(in the rows, 128 means zero)
The same turns and mirrors carry the whole set onto itself and the rows of a family onto each other. Which other rows belong to the same family as each row named below? List them in the order they appear above.
These 21 rows form 7 families of 3 rows each.
j_685: [111 126 141 137 144 134 140 144 134 118 106 162 126 147 103 120 110 107
  99 158 108 150 134 122 134]
j_903: [101 134 116 149 152 128 169 112  97 138 125 152 102 135 122 121 106 118
 121 116 117 162 155 121 129]
j_617: [106 120 111 122 163 123 163 135 146 123 129 171 126 139 102 106 108 114
 110 131 127 135 120 119 142]
j_140: [119 102 142 146 145 132 158 139  83 148 134 140  84 150 124 125 129  99
 114 128 133 116 122  98 134]
j_715: [131  99 134 149 156 115 143 149  88 151 121 141 112 144 122 151 113 110
 111 120 140 109 116 102 141]
j_926: [111 132 127 140 149 133 137 153 131 123 108 172 112 128  91 120 104 104
 121 151 116 126 118 128 156]
j_681: [114 125 131 156 137 132 165 111 114 157 134 145 108 138 116 141 105 102
 112 149 123 165 164 115 141]
j_184: [120 141 111 138 131 136 152 119 107 148 130 150 123 121 130 115  95  95
 112 127 125 169 150 120 138]
j_78: [132  99 134 146 131 119 160 137  99 172 130 137 113 151 130 141 108 110
 110 137 130 114 119  91 150]
j_718: [126 115 133 147 159 159 147 144 121 124 142 159 139 137  90 113  91 115
 109 117 125 127 111 123 141]
j_423: [122 129 115 148 141 132 163 125 109 160 130 148 106 113 108 136 102 103
 145 135 112 159 153 127 158]
j_770: [125 145 121 149 140 121 156 128  96 148 139 142 121 131 135 131  94 114
 128 113 137 155 154 127 144]
j_412: [111 117 140 125 158 119 164 160 127 110 112 157 111 142 115 109 118 121
 115 139 108 130 124 125 131]
j_895: [125 100 133 153 141 142 137 143  91 162 125 146 111 152  99 137 120 108
 135 127 113 122 109 102 161]
j_986: [106 100 126 125 164 124 148 149 136 122 112 164 139 134 102 121 109 109
 100 136 124 135 110 119 143]
j_144: [144 146 136 145 135 141 156 129 111 138 130 163 117 107 110 129  80 102
 115 119 124 127 149 112 134]
j_860: [131 133 109 126 135 129 159 111 103 157 134 156 110 124 126 117 112  93
 123 111 122 154 149 100 132]
j_594: [118 121 119 133 169 125 142 165 125 112 120 151 128 129 114 117 104 109
 107 135 131 141 119 143 136]
j_541: [150  95 124 155 157 143 169 142 105 158 131 136 116 125 107 147  89 118
 112 127 112 117 124 109 134]
j_593: [138 101 114 134 142 125 158 143 108 161 123 143 104 159 123 124 116 115
 107 137 117 108 107  91 138]
j_961: [123  87 156 145 142 136 147 139 106 153 129 142 118 159 106 142 132  99
 111 142 120 135 124  96 142]

Which other rows belong to the same family as j_78? j_184, j_986
Which other rows belong to the same family as j_770? j_715, j_594
Which other rows belong to the same family as j_860? j_617, j_593
Which other rows belong to the same family as j_685? j_681, j_961
Which other rows belong to the same family as j_423? j_926, j_895
Which other rows belong to the same family as j_903? j_140, j_412

The same turns and mirrors carry the whole set onto itself and the rows of a family onto each other. Which other rows belong to the same family as each row named below? List them in the order they appear above.
These 30 rows form 5 families of 6 rows each.
j_877: [130 131 144 127 146 156 126 102 145 147]
j_507: [143 122 101 154 162 158 135 127 146 107]
j_310: [129 132 109 176 146 159 130 108 128 123]
j_339: [146 121  94 140 133 150 107 114 125 132]
j_444: [127 119 113 170 162 143 122 127 125 133]
j_86: [133 137 117 165 134 158 143  93 149 122]
j_267: [131 112 124 154 167 126 125 128 145 143]
j_169: [147 113  99 133 141 139 104 121 131 138]
j_572: [127 126 138 135 158 155 115 118 126 148]
j_982: [137 129 128 149 138 141 146  95 169 132]
j_996: [125 116 117 144 125 143 166 108 138 140]
j_522: [147 124 107 145 153 155 144 116 165 106]
j_258: [127 138 134 141 143 170 124 102 127 138]
j_488: [130 138 140 133 140 165 128  97 139 141]
j_135: [148 126  96 138 124 155 114 103 134 127]
j_380: [143 115 104 149 168 149 133 133 150 112]
j_190: [136 116 132 144 155 124 138 113 167 142]
j_990: [126 132 133 143 152 165 117 113 119 143]
j_56: [125 110 121 139 132 133 162 115 141 145]
j_83: [130 126 143 128 155 150 120 113 138 151]
j_155: [151 118 107 123 129 137 116 105 154 138]
j_33: [123 118 111 151 127 149 161 111 126 137]
j_727: [147 119 112 139 159 147 142 121 169 112]
j_736: [150 112 106 124 139 133 110 117 145 140]
j_675: [151 125 102 128 122 149 119  98 148 131]
j_225: [144 125 102 152 154 161 141 118 153 103]
j_920: [121 107 113 149 141 136 153 127 121 144]
j_427: [120 113 109 154 133 146 156 120 117 139]
j_349: [145 114 110 141 167 144 136 131 161 114]
j_555: [124 106 118 141 141 130 157 124 133 148]

Which other rows belong to the same family as j_267? j_310, j_444, j_86, j_982, j_190
Which other rows belong to the same family as j_727? j_507, j_522, j_380, j_225, j_349
Which other rows belong to the same family as j_996? j_56, j_33, j_920, j_427, j_555
Which other rows belong to the same family as j_990? j_877, j_572, j_258, j_488, j_83

The same turns and mirrors carry the whole set onto itself and the rows of a family onto each other. Which other rows belong to the same family as each row named below? List them in the order they appear above.
These 32 rows form 4 families of 8 rows each.
j_567: [134 116 163 143 119 120 113 135 141]
j_755: [140 134 144 148 110 132 155 137 124]
j_754: [126 107 130 144 110 124 145 137 152]
j_542: [128 128 136 132 138 141 140 132 160]
j_674: [115 126 136 127 130 148 150 136 155]
j_829: [121 138 164 126 146 137 136 132 117]
j_927: [131 105 123 130 100 122 134 121 143]
j_533: [117 140 157 117 134 131 125 113 110]
j_563: [116 133 168 120 143 136 137 114 124]
j_987: [128 113 118 140 102 120 134 136 137]
j_591: [121 128 119 134 115 134 149 123 106]
j_390: [121 119 167 126 130 121 122 126 155]
j_967: [115 133 124 117 114 143 143 113 112]
j_821: [104 115 127 106 121 137 126 122 140]
j_138: [132 129 149 157 122 138 151 131 117]
j_540: [119 132 144 136 140 153 151 123 143]
j_203: [139 132 159 155 124 118 144 128 121]
j_345: [121 121 159 136 136 126 114 141 150]
j_688: [112 129 157 112 144 125 136 122 112]
j_985: [123 144 136 127 135 145 152 131 147]
j_117: [130 132 166 148 114 130 147 137 118]
j_939: [119 127 122 113 126 139 156 119 119]
j_605: [124 125 127 125 109 131 156 110 112]
j_433: [124 115 150 124 107 118 130 120  99]
j_251: [115 113 120 112 131 126 123 114 143]
j_776: [112 117 137 103 123 117 119 119 144]
j_406: [133 116 129 147 101 131 135 129 149]
j_650: [113 109 142 107 136 127 115 116 135]
j_482: [123 114 142 125 104 102 120 127 119]
j_206: [128 114 162 143 131 113 127 137 149]
j_725: [122 102 149 133 110 112 119 119 115]
j_11: [129 121 149 133 114 107 120 114 106]

Which other rows belong to the same family as j_433? j_567, j_755, j_542, j_829, j_927, j_939, j_650
Which other rows belong to the same family as j_821? j_754, j_533, j_591, j_390, j_540, j_203, j_482
Which other rows belong to the same family as j_776? j_674, j_563, j_987, j_967, j_138, j_206, j_11

The same turns and mirrors carry the whole set onto itself and the rows of a family onto each other. Which other rows belong to the same family as each row named below? List them in the order they appear above.
These 32 rows form 4 families of 8 rows each.
j_487: [115 146 120 151 145 165 126 125 121 167 159 139 159  93 106]
j_935: [108 147 128 135 155 171 105 132  83 135 149  98 149 126 112]
j_31: [118 179 103 157 154 153 121 134 144 142 139 138 139 119 123]
j_360: [107 122 119 141 150 149 129 139 105 147 157 138 162 124 108]
j_854: [122 167 140 143 147 188 125 121  95 153 157 103 133 106 115]
j_651: [118 170 110 151 141 152 127 121 150 155 153 145 145 124 117]
j_74: [102 163 122 131 151 166 117 138 105 127 142 102 121 145 131]
j_114: [116 164 132 146 144 183 112 109  95 156 164 102 143 104 117]
j_348: [123 183 130 147 154 177 119 120 115 150 153 116 110 132 133]
j_759: [108 140 130 136 149 166 115 123  80 136 162 102 146 135 118]
j_416: [132 166 121 165 154 167 133 125 121 156 156 138 158 100 104]
j_92: [110 145 106 138 143 137 121 134 137 136 144 141 150 143 121]
j_342: [103 150 110 146 146 136 132 140 131 132 157 141 149 145 120]
j_302: [126 143 149 135 148 156 121 126  83 133 160 106 144 121 112]
j_397: [103 168 122 139 160 164 116 135 101 129 152 108 126 156 125]
j_620: [130 148 124 151 139 160 129 116 128 162 159 142 162 105 105]
j_962: [111 188 126 144 149 181 123 126 118 145 151 106 116 125 128]
j_976: [103 142 108 140 150 141 127 142 130 142 148 146 134 142 128]
j_273: [128 163 137 141 149 184 108 117  97 156 149 106 134 102 121]
j_644: [113 184 121 145 144 174 111 112 121 151 155 110 117 123 137]
j_472: [105 160 120 135 149 158 113 125 105 131 153 109 119 153 138]
j_288: [121 123 120 138 141 145 123 129 114 144 151 137 167 125 108]
j_972: [111 166 110 150 146 157 125 129 146 162 150 147 132 112 126]
j_93: [108 129 117 141 141 143 122 137 113 138 154 131 172 114 109]
j_824: [114 142 136 130 149 173 120 133  82 134 149  99 138 126 118]
j_282: [128 145 125 148 135 156 124 122 127 160 154 138 157  90 117]
j_722: [110 195 126 144 147 158 111 125 128 135 150 108 123 122 127]
j_2: [123 165 118 153 140 149 135 125 145 154 157 149 133 120 128]
j_162: [120 141 108 141 155 138 119 144 122 127 132 136 143 137 127]
j_314: [112 157 131 128 148 142 109 135 106 119 143 106 126 140 131]
j_981: [124 182 145 151 148 171 123 115 106 148 167 108 141 104 108]
j_227: [134 127 126 149 155 152 131 135  99 140 149 136 161 118 108]

Which other rows belong to the same family as j_360? j_487, j_114, j_759, j_976, j_644, j_472, j_972
Which other rows belong to the same family as j_92? j_854, j_651, j_74, j_620, j_962, j_288, j_824
Which other rows belong to the same family as j_2? j_935, j_348, j_342, j_397, j_273, j_93, j_282

